In the rows, zero is written as 128.
One turn moves each row of this set onto another row. After a few examples, where does it send each row asked below?
gonip: [149 156 131 127 113 143 145 143 114 112 126 119 143 124 132 174 115 123
 100  96]
samek: [124 131 133 138 116 148 149  83 126 154 146 118 146 136 163 150 146 133
 111 153]
kapar: [109 139 124 128 114 150 152 104  99 164 130 106 134 118 158 156 145 135
 120 152]
zonuf: [109 147 134 125 118 137 115 132 163 144 152 103 148 122 136 100 146 142
 152 150]
Voma: [122 125 135 136 123 152 144 101 131 173 115 117 119 133 150 155 156 135
 116 165]
pazu: [139 108 118 129 151 115 131 147  98 105 116 121 111 115 122  83 118 135
 126 125]
supe: [103 149 128 122 114 137 117 139 150 145 150 100 152 116 137  95 145 141
 154 146]
kuf: [145 153 129 124 116 149 144 156 113 127 110 112 126 113 123 176 120 124
 108 102]
pomes: [109 131 130 129 119 150 149 110 110 174 117 107 121 119 153 155 152 137
 119 162]
ran: [113 138 129 133 113 147 152  92 106 153 141 108 147 125 163 152 142 132
 114 148]
Geb: [153 105 127 138 151 116 129 126 125  91 127 130 122 132 129  85 118 134
 117 125]
tirut: [139 112 118 129 151 113 133 140  97  96 124 119 123 117 129  83 110 132
 123 120]
gupo: [139 111 126 126 132 119 124 129 126 105 164 193 118 133 129 145 132 120
 122 129]
Nozon: [107 146 134 125 120 136 116 135 162 146 144 103 148 121 137  99 145 145
 153 150]
gapaf: [163 137 144 133 121 151 132 146 150 130 103 129 114 135 118 177 133 124
 105 120]
mize: [152 147 133 126 120 150 136 159 129 132  99 120 111 124 115 177 129 123
 108 115]
kolo: [164 137 145 138 123 146 136 133 153 112 121 131 134 140 125 171 125 121
  97 110]
Pagif: [136 105 125 125 134 125 119 134 132 114 148 189 101 133 122 151 138 123
 123 141]
tinev: [116 121 114 109 122 123 132 146  87 110 158 174 117 113 124 147 128 119
 129 121]
bosak: [126 109 120 115 131 124 119 151 115 125 137 182  91 122 116 153 140 122
 131 143]
sok: [127 121 117 117 125 121 132 130 103 100 169 184 126 123 129 147 127 120
 121 123]
fep: [121 113 114 112 126 123 126 156  94 123 142 176  99 109 117 151 134 124
 132 134]
rola: [147 103 122 130 156 117 123 148 115 109 108 124 103 122 119  86 120 137
 126 133]
ruvo: [146 110 124 136 152 113 132 128 112  92 132 125 126 126 133  85 115 133
 119 120]
Kar: [104 148 131 120 114 137 118 139 155 148 146 101 147 115 134  99 146 145
 154 148]
ruge: [125 124 138 143 118 149 145  86 138 159 130 118 133 141 158 151 152 135
 110 159]
Sor: [109 149 131 125 118 136 119 132 160 142 151 107 153 121 138 101 144 141
 154 145]
maz: [108 150 133 122 114 134 119 133 156 139 153 101 154 119 141 101 142 143
 152 145]
riko: [150  99 128 139 159 118 125 134 131 103 118 130 109 130 124  84 122 133
 122 133]
tirat: [161 148 137 132 118 146 141 130 138 105 131 129 145 134 134 171 120 124
  95  99]

maz moves to supe
mize moves to gapaf
rola moves to riko
Now these:
kapar moves to pomes
Pagif moves to gupo

One turn moves each row of this set onto another row. After a few examples, where does it send each row asked below?
pep: [ 99 111 122 116 127  85 145 124 127 111 133 144 138 125 125 157 124 157
 135 168 120 170 138 149 143 166 127 158 127 129 138 144]
Difad: [ 91  97 115 138 124 132 116 143 112 146 152 135 140 111 137 128 138 147
 144 101 137 133 117 138 147  95 139 150 171 129 128 164]
daku: [107 129 114 129 126 112 147 134 146 129  96 124 126 120 147 138 123 132
  95 114 132 102  92 141 144 138 106  95 124 105 127  99]
Dav: [102 126 125  99 154 154 125 123 124 105 117 126 111 149 126 112 130 106
 158 124 138 137 101 111 143 114 125 157 153 163 161 119]
Bot: [123 122 125 116 126 133 123 115 119 141 106 110 139 137 132  98 102  87
 130 137 123 162 120 198 111 134 117 140 130 164 134 133]
Fisa: [101 117 116 117 111 130 145 118 151 113 105 133 115 103 161 153 145 135
 111 126 123 115 122 150 139 129 103  92 114 118 121 106]
mevin: [115 131 134 125 133  82 126 120 137 116 117 122 140 135 123 160 117 132
 126 166 128 181 127 169 151 169 123 143 130 103 143 132]
beka: [107 121 120 121 121 129 151 138  89 143 165 141 143 142 123 106 155 154
 158 127 114 134 133 147 149  85 118 127 143 106 133 123]
gozam: [115 123 124 128 131 122 131 125 126 163 119 146 153 138 134 112 140 110
 174 161 128 126 151 161 145  81 117  89 132 114 130 135]
gilaz: [110 123 127 104 100 131 150 129 142 110 123 132 125 121 158 169 151 154
 106 115 113 116 138 125 118 133 114 122 117 123 134 107]
kikal: [119 131 115 129 125 117 124 120 140  93 110 149 140 137 137 166 129 111
 101 126 132  94 127 108 125 152 131 104 132 113 119 135]
ped: [120 117 120 123 104 120 138 129 147 115 119 134 139 132 157 166 147 143
  97 110 129  95 121  97 116 142 130 130 131 119 119 135]
ser: [115 150 121 123 135 111 137 138 133 105 105 137 137 146 125 151 115 120
  95 119 123 100 114 129 134 150 117  98 127 105 140 101]
somu: [123 125 142 106 144 149 116 115 146 133 105  96 122 152 144 108 146  97
 145 127 159 137  90 117 137 106 132 150 156 142 154 115]
nuz: [130 116 141 143 126  75 148 153 147 155 110 114 150 125 145 140 121 146
 134 168 131 157 129 144 144 161  97 148 124 108 142 125]
Nedoz: [121 105 133 136 129  81 144 161 136 133 127 116 155 125 137 142 127 141
 118 174 142 143 129 126 134 169 113 167 147 135 145 136]
Ginu: [146 117 142 117 103 132 140 118 118 163 121  96 149 144 150  86 132 110
 132 144 124 158 130 180  99 121 112 142 124 141 127 121]
Kemev: [142 119 129 152 126 126 128 147  86 129 139 136 147 140 126  88  92 109
 138 114 115 136 135 133 107 148 107 162 138 144 120 152]
tigi: [127  96 109 143 120  82 156 118 129 124 126 130 134 124 148 137 144 142
 145 180 125 153 120 143 158 163  96 145 117 108 106 146]
Bel: [134 105 114 146 131  85 133 123 129 105 129 112 143 134 138 143 145 114
 120 183 143 150 108 145 154 173 109 150 143 111 115 144]
Seve: [118 114 116 143 134 144  93 152 118 114 143 125 144 130 140 155 137  89
 154 128 129 125 146 144 145 102 110 142 169 150 139 161]
Teda: [127 113 105 143 134 127 124 120  98 126 120 121 136 143 126  89  94  89
 129 118 122 143  97 170 124 147 111 156 137 157 112 153]
toraf: [121 121 144 131 140 137 135 122 126 142 115 147 114 137 142  97 120 138
 184 104 131 132 116  79 144 108 117 144 128 114 135 133]
Bibi: [133 141 163 115 132 143 123 100 132 136 116 135 116 149 140 111 134 128
 181 115 132 155 129 104 139 102 128 128 122  92 144 119]
bifak: [144 105 141 128  93 128 132  92 109 152 136 124 144 132 150  88 136 127
 141 130 127 162 135 160 101 124 133 143 123 115  98 152]
solu: [118 132 112 128 133 108 116 115 141 182 101 117 160 166 131 134 126 108
 150 121 134 133 100 162 148  90 139 121 141 114 132 155]
Bef: [136 144 108 127 132 127 115 136 110 131 137 103 154 189 123 155 142  93
 144 115 112 133 111 154 148 102 111 150 151 125 147 140]
zegar: [105 112 118 123 151 148 130 118 120 110 119 153 104 134 135 102 124 114
 180 121 133 124 109  92 152 115 114 148 138 148 133 140]
lop: [137 131 153 113 133 149 110  88 146 129 106 110 118 148 150 112 154  95
 165 135 154 149 111 120 141 102 131 123 138 106 137 122]
vibi: [134 116 148 137 110 129 118 115  98 133 141 151 146 124 132  99 102 126
 147 120 117 158 162 143  97 137 135 146 128 127 112 162]

Dav moves to somu
Bel moves to mevin
gozam moves to beka
Now these:
vibi moves to Kemev
daku moves to Fisa

